In the rows, zero is written as 128.
One turn sends every row of this set to another row. A few are shown first. Where does it send the rows asked after them?
kidep: [150 116 123 115 144 146 124 122 160 174 133 145 131 135 107 118 124 141
 101 164  78 153 119 118  95 135 146 131  93 109]
togud: [107 109  99 141 137 136 136  98 106 148  88 119 100 106 115 135 103 139
 143 129 167 113 113 149 134 150 164 147 103 130]
muvum: [138 141 143 111 112 121 119 153 125 145 124 121 154 135 156 161 111 154
 128 128 166 111 122 156 134 127 116 131  72 156]
besa: [146 140 133 119 112 126 115 159 119 146 124 116 155 140 152 151 112 149
 134 124 181 112 132 159 121 128 117 127  69 147]
Lag: [105 143 112  99 110 142 135 136 115 133 156 122 101 140 103  93 131 121
  94 103 131 121 136 125  90 142 141  80 148 161]
vona: [103 139 107  95 105 134 134 140 119 135 156 120 104 145 106 100 123 122
  90 105 119 119 124 124  99 144 145  79 150 167]
sifi: [152 122 124 118 153 146 125 116 154 171 132 141 129 134 106 106 126 130
 106 156  98 163 135 129  83 123 139 126  90  95]
fav: [ 97 154 105  95  98 143 131 139 131 140 148 131  98 150 101 106 120 130
  94 119 119 125 123 128  96 164 131  82 152 165]
Deda: [101 119 110 136 137 142 146  92 114 140  90 124  93 102 119 142 114 147
 130 128 163 115 109 145 138 147 154 159 105 131]
Bivi: [142 152 128 127 110 145 104 160 112 149 117 113 150 118 138 142 115 169
 137 135 167  91 143 159 124 146 113 138  77 138]
voz: [149 125 120 119 148 153 119 123 159 172 126 142 123 135 107 115 122 139
 109 167  83 157 126 123  88 140 138 128  99  98]
Dev: [101 154 110  99 109 144 139 137 115 130 150 127  95 138 103  90 136 124
  88 108 130 123 138 127  88 150 131  83 152 156]
nanol: [104 140 167 136 116 141 102 135 100 170 101 108 160 113 125 112 116  98
 125 146 111 146 128 130 124 148  98 106 170 128]
Bita: [102 120 172 127 114 128 105 139 102 173 107 105 165 117 132 124 111  97
 124 142 103 149 113 125 136 145 111 100 164 145]
Nozu: [151 114 126 118 154 145 126 121 154 170 140 139 131 135 114 111 124 130
 102 151  91 160 126 122  87 118 148 128  89 101]
nat: [ 97 123 117 131 137 134 150  86 125 145  87 131  95 114 122 157 115 138
 126 134 169 126  99 149 137 145 147 156 107 138]
Vumiv: [152 113 126 116 153 144 126 123 156 171 139 141 133 134 113 113 122 131
 101 159  80 154 118 123  96 122 148 129  92 109]
zelo: [108 120 170 132 117 126 107 138 101 169 117 101 167 120 132 115 110  90
 122 134 109 154 117 123 131 135 114  99 160 142]
timat: [135 155 138 121 114 143 106 159 118 143 116 118 143 119 142 154 116 174
 133 142 158  91 128 158 137 145 110 139  79 145]
bopu: [ 99 115 110 126 129 120 155  92 128 149  85 133 104 129 125 159 103 132
 133 130 171 136  94 148 131 150 143 151 101 140]
noku: [ 98 159 112 100 102 144 138 138 126 138 145 129  93 143 102  97 133 127
  90 112 123 121 131 129  87 158 123  83 156 156]
forog: [109 133 167 137 118 137 108 134  89 165 104 101 164 112 127 104 116  95
 124 136 119 150 132 127 120 145 103 101 166 126]
Puriz: [105 142 108  94  98 136 134 138 125 139 153 127 100 153 102 107 119 125
  94 111 117 118 118 123 101 154 138  79 147 172]
Keguk: [109  98  89 136 130 128 137  98 113 158  85 118 109 119 117 137  96 134
 153 126 171 122 111 147 128 150 164 139  98 133]
zizem: [103 132 165 130 112 139 102 138 103 174 103 108 161 116 126 121 111 102
 122 145 100 145 115 124 132 155 103 104 171 142]
pur: [105 104  96 133 126 117 150  97 122 156  89 125 115 134 122 150  98 128
 145 125 174 133 100 148 126 146 156 137  98 136]
varod: [137 150 143 120 117 137 112 155 127 143 123 123 147 130 149 164 117 172
 121 140 158 101 117 160 141 138 114 135  77 156]
vizez: [153 125 116 117 149 151 123 117 157 172 127 145 130 132 105 110 126 135
 110 159  91 158 129 130  78 129 137 131  95  94]
tor: [108 123 170 131 118 128 106 136  91 168 115  98 167 113 131 106 113  86
 125 133 116 152 130 125 122 133 114  99 161 131]
pumup: [148 145 128 123 112 133 108 155 112 148 118 112 155 127 146 137 108 159
 141 126 180 107 144 164 120 135 114 130  71 140]

zelo turns into tor
voz turns into kidep
vona turns into Lag
Now find these:
muvum turns into besa
bopu turns into pur

One turn sends every row of this set to another row. A few are shown first. Where does it send the rows asked after them?
laka: [104 132 137 133 146 139 154 152 112 134 134  75 122 134 128 127 116 110
 142 144 103 127  94  93 144 187 156 124 133 123 134 190  95 123 121 155
  95 139 117 136 160 109 164 128 127 140  82 130 117 104 111 142 146 145
 102 170]
bivab: [138  89 141 115 113 120 150 141 116 101  91 140 123 157 157 133 125 156
 121 115 117 124 121  92  97 172 148  71 132 159 117 127 128 100 112 158
 138 119  87 131 126 155 151 130 162 121 117 125 138  81 101 133 178  93
 118 113]
Lep: [ 88 115 145 145 131 136 180 140 157 116 128 115  91 133 152  90 104 118
 151 124  94 118 116 119 126 149 128 133 127 114 135 152 138 117 126 160
  91 130  89 135 168 129 152 113 123 158  99 102 131  98 118 136 132 149
  85 149]
pifu: [139 168 129 137  94 120 115 133  95 109  97 124 120 126 124 128 129 118
 140 114 123 126 107  91  71 109  90 106 127 141 114 185 102 136 141  92
 149 123 129 112 132 102 124 137 140 122 129 112 148 127 110 145 147 127
 138 151]
Radus: [155 112 146 157 109 133  99 119 107 124 113 152 145 148 115 168 116 115
 138 141 122  94 107 146 138  87 125 126 110 134 115 135 130 153 141 124
 141 150 101 124 114 163 109 119 111 136 144 146 159 119 123 128 152  97
  86 112]
dotur: [114 142 118 132 120 171  93 160  83 129 123 132 117 150 133 143 121 173
 130 119 150 126 100  95 117 103 146  90 109 136 179 157 143 150 106 158
  83 117 117 136 144 121 143 137 172  99 123 126 151 124 120 136 132  90
 131 114]
lunan: [105 136 146 147 156 138 183 137 130 118 150 122  95 129 155 108 115 132
 175 115  99 127 131 104 141 142 129 166 116 132 128 149 152 113 111 161
  98 127 105 109 169 120 157 114 126 148  99  99 143  99 130 134 134 152
  96 149]
vobu: [115 145 103 118 120 123 134 144 123 127 115 132 145 204 127 179 163 119
 107 121 134 130 127 124 114 119  83 105 138 114 102 118 126  92 110 156
 147 110 129 131 101 157 134 150 160 138 106 127 132  71 123 170 144 102
 113 104]
zego: [103 126 118 137  93  91 146 146 145  89 116 155 114 156 129 131 122 137
 114 178 152 104 132 127  98 140 170 122 142 146 135 107 153 145 132 175
 103 173 129 105 133 152 166 155 125 100 113 128 152  91 162 150 148 103
 100 119]
buzof: [129 167 114 120 176 121 156 144 124 140 139 106 112 140 130 143 122 115
 146 132 114 132  92 112 141 158 117 148 116 125 114 161  86 138 102 153
 120 147 145  86 151 101 154 134 132 148  80 123 145 121 116 170 134 155
 134 165]
vomis: [106 155 105 137 100 180 112 157  73 117 127 134 132 180 124 138 111 154
 123 116 159 151 116  75 113  96 105 122 101 131 142 130 122 122 105 144
  98 141 146 130 157 115 157 129 167 103 115 151 137 117 126 111 117  89
 104 115]
Dapap: [118 152 100 120 140 117 154 165 146 146 137 103 115 165 108 131 113 101
 139 156 125 131  81 118 137 183 100 137 126 113 103 162  97 140  92 145
 121 145 134  94 138 111 145 134 124 148  86 118 128 115 115 165 123 152
 129 146]
buv: [118 143 119 118  76 121 125 139  91  87 108  86 113 142 119 136 125 133
 118 164 128 149 131  97  99 113 164 121 126 157 114 109 129 134 123 167
  82 173 125 113 150 103 153 127 135 127 109 141 167  80 122 127 145 101
  58 113]
finog: [134 103 146 151 107 166 107 140  72 140  94 155 150 147 119 130 137 126
 134 129 101 115 119 134 138 101 124 115 126 163 126 152 124 148 163 138
 136 169 109 128  93 167 136 137 129 131 116 159 151  99 129 122 130  86
 112 111]
tuf: [127 148 138 145 108 125 161 138 108 141 103 172 133 159  98 147 131 144
 137 123  88 120 126  64  98 135 102 146 109 171 115 166 121 138 145 114
 161 132 123 126 141 126 135 151 134 108 144  86 128 114 167 162 119 123
 136 139]
vepif: [100 127 111 138 157 126 149 141 130 114 117 167 130 158 120 168 110 156
 112 115 151 111 107 107 124 105 121 122  91 118 160 107 139 167 125 127
 109 121 127 136 176 103 131 123 158 121 135 129 107 114 140 142 127  79
 105  91]
Soged: [116 128 148 135 131 115 134 144 125 115 116 176 100 167 106 150  90 134
  97 130 173 102 107 111 122 134 132 130  88 132 167 126 118 146 101 146
 127 133 150 123 149 108 153 127 172 114 125 127 133 119 159 113 150  83
 126 111]
tabiz: [114 172 167 146 140 133 142 159 106 100  86 160 134 126 119 164 140 108
 142 113 113  82 123  87 102 131 117 130 111 122 134 180 119 114 156 114
 137 128 136 162 134 125 134 178 118 103 142 117 138 104 137 146 145 125
 112 144]
vavin: [137 165 154 154  98 150 129 145 116 102 115 136 110 136 124 137 119 126
 170 130 107 112 128  57 103 105  85 120 133 141 118 172 157 125 103 112
 135  98 101 137 117 108 117 146 146 123 155 101 145 110 120 151 125 138
  85 114]
vimu: [113 156 148 133 174 146 163 144 120 116 134 104 113 125 158 124 124 111
 168 129 119 116 108  96 142 165 140 124 138 136 126 173 108 125 125 158
  96 129 128 115 155 118 169 129 138 139  76 140 122 105 109 145 142 158
  96 169]
revo: [152 102 137 171 105 135 107  98  86 118 123 158 153 156 119 147  93 119
 131 145 108 105 114 125 139 120 130 128 129 155 123 138 119 163 124 120
 158 161 115 119 103 133 117 113 121 138 150 157 127 103 123 129 144 103
  95 107]
nivu: [145 133 140 138 115 172 106 139  83 141 103 158 162 167 116 148 117 140
 137 136 104 115 115 111 146 121 131 104 132 143 114 122 139 156 149 128
 136 155 125 127  94 171 123 156 112 130 137 169 155  92 122 128 116 113
 103  97]
bidu: [120 101  95 141 111 116 117 128 117 111 134 125 138 153 144 171 138 167
 109  90 104 119 136 122  96 115 140 129 114 120 132 126 144  75 106 155
 136 136  93 131 136 157 118 139 133 128 124  98 138  90 112 173 180  92
 117 121]
Zuk: [102 131  89 138 120  92 161 152 119 103  98 122 134 169 114 171 153 118
 125 191 132 117 104 116 126 128 141 106 137 147 127 108 133 171 150 154
 106 154 127 130 146 118 167 128 132 111 100 150 126  68 164 161 145 105
  86 111]
riv: [144 129 142 111 110 116 132 129  81 119 119 120 146 193 124 206 129 125
 114 146 131 135 119  85 127 161 144 113 107 155  99 146  98  98  87 162
 135 116 120 136 127 125 147 125 151 118 132 118 135  74 103 134 169 102
  95 129]
Pazas: [111 156  99 143 141 140 168 147 134 137 141 132 103 163 142 112 125 136
 171 132  95 141 103 115 131 135  90 157 115 127 117 142 130 117  99 162
 113 139 118  81 152 136 163 118 127 142  89  97 160 117 143 166 120 157
 139 162]
Vuz: [ 95 143  95 137 114 149 156 159 146 140 150 121 108 167 128 120 116 134
 157 130  98 140 112 126 127 140 108 168 101 113 109 149 130 110  99 172
  94 153 107 108 155 137 140 135 101 138 104  80 151 113 126 165 107 156
 116 149]
fiput: [109 142  85 131  97 104 102 161  98 111 142  92 125 146 116 145 149 143
 131 166 137 140 126 127 116 109 160 122 144 145 142 130 165 158 105 161
  95 155 121 102 117 101 136 146 130 116 114 122 164  72 126 164 140 114
 107  96]

Vuz turns into Dapap
Radus turns into nivu
vavin turns into tuf
Now find these:
Pazas turns into buzof
Zuk turns into buv
riv turns into bivab
dotur turns into vepif

One turn sends every row of this set to another row. A few are shown first. Where does it send the rows asked after them?
vel: [111 128 134  59 129 133 120 118 110 128 131 137 107 167 111  82 147 116
 146  66 102  94 124 154 146 117 122 101 137 116 169 108 101 130 141 170
 133 150 151 142 122 159]
Tekir: [ 96 110 187  26 124 149 126 167 105 138 123 118 116 150 125  50 139 157
 105 128 144 114 133 124 116 125 113 115 152 106 112 117  93  83 170 133
 147 150  66 114 120 128]
kifef: [117 141 186 131 122 160 112  90  89 107 111 131 132 145 124 121  94 137
 115  91 132 106  95 129 167 112 140 109 127 114 103 165 110 126 144 139
 116 149  98 122  94 130]
beme: [116  97 165  72 117 105 124  99 118 140 132 106 118 149 145  75 124 173
 120  80 116 134 127 171 127 137 125  95 182 108 111  57  69  66 144  98
 138 119 112 147 148 115]
tinev: [119 133 133 109 161 161 161 145  74 120 112 131  79 159 167 105 124 176
  90  88 144  96 102 124 144 143 163  89 172  89 117 120 109 110 134 118
 109 119  91 153 105  73]
Bugi: [130 124 195  57 183 158 136 144  98 116 107 151 116 128 136  51 132 154
  96 121 129 105 112 111 134 134 166  95 131 125 137 148 101  93 153 115
 144 152 100 146 111 103]
Kod: [100 133 186 116 106 147 139  82  99 126 143 122 127 166 103 129  78 158
 104 100 141 132  99 118 147 112  98  94 145 116 106 112  82 139 154 116
 118 173 112 130  96 113]
Pevo: [119 123 125  70 136 158 118  79 112 137 124 150  86 152 111  84 144 132
 130  73 134  97 125 119 147 130 128 108 121 113 157  91  87 134 129 169
 121 144 165 161 123 129]
dimo: [108 118 124 105 132 158 124 157  91 132 130 128  76 160 121  93 135 163
 117 157 137 103  94 150 148 140 121 108 169  99 119  97  91 100 145 157
 122 134  47 160 123 104]
pinos: [110 111 185  47 152 164 157 134 111 148 120 145 101 127 127  77 117 169
  70  87 153 110 124 108 108 108 110 112 122 124 107 102  89  67 154  99
 133 178 104 146  78 109]
Vero: [103 111 122 103 142 136 163 179 100 134 135 126  86 162 146 115 114 156
  87  81 119 100  89 167 139 102 104 100 169 113 102  93 101  85 141 118
 117 160  78 146  71 117]
bife: [123 125 167 110 133 140 126  89  98 133 125 108 116 124 133 108 129 179
 112  74 139 119 116 168 120 136 121 108 144 105 148 101  91  48 149  78
 126 139 124 200 135 131]
fodu: [133  86 162 103 145 129  95 109 112 105 109 126 118 119 160  71 146 151
 128  81 126 127 102 170 147 132 156 119 141 114 117  99 107  63 137 112
 125 107  98 163 152 133]
tukeb: [104 115 192 101  95 144 132  89 104 110 126 127 129 165 129 100  97 147
 124 106 124 115 102 127 161 117 123 107 149 113  83 104 113 145 139 156
 125 139  76  82 123 113]
Laner: [102 125 131  52 111 151 136 106 108 131 121 126  97 170 134  93 150 133
 126  30 142 100 136 126 132 121 115 112 132  99 148  93 112 134 139 154
 115 138 161 130 124 146]

pinos turns into Tekir
Kod turns into tukeb
Laner turns into vel
Now find these:
dimo turns into tinev
fodu turns into bife

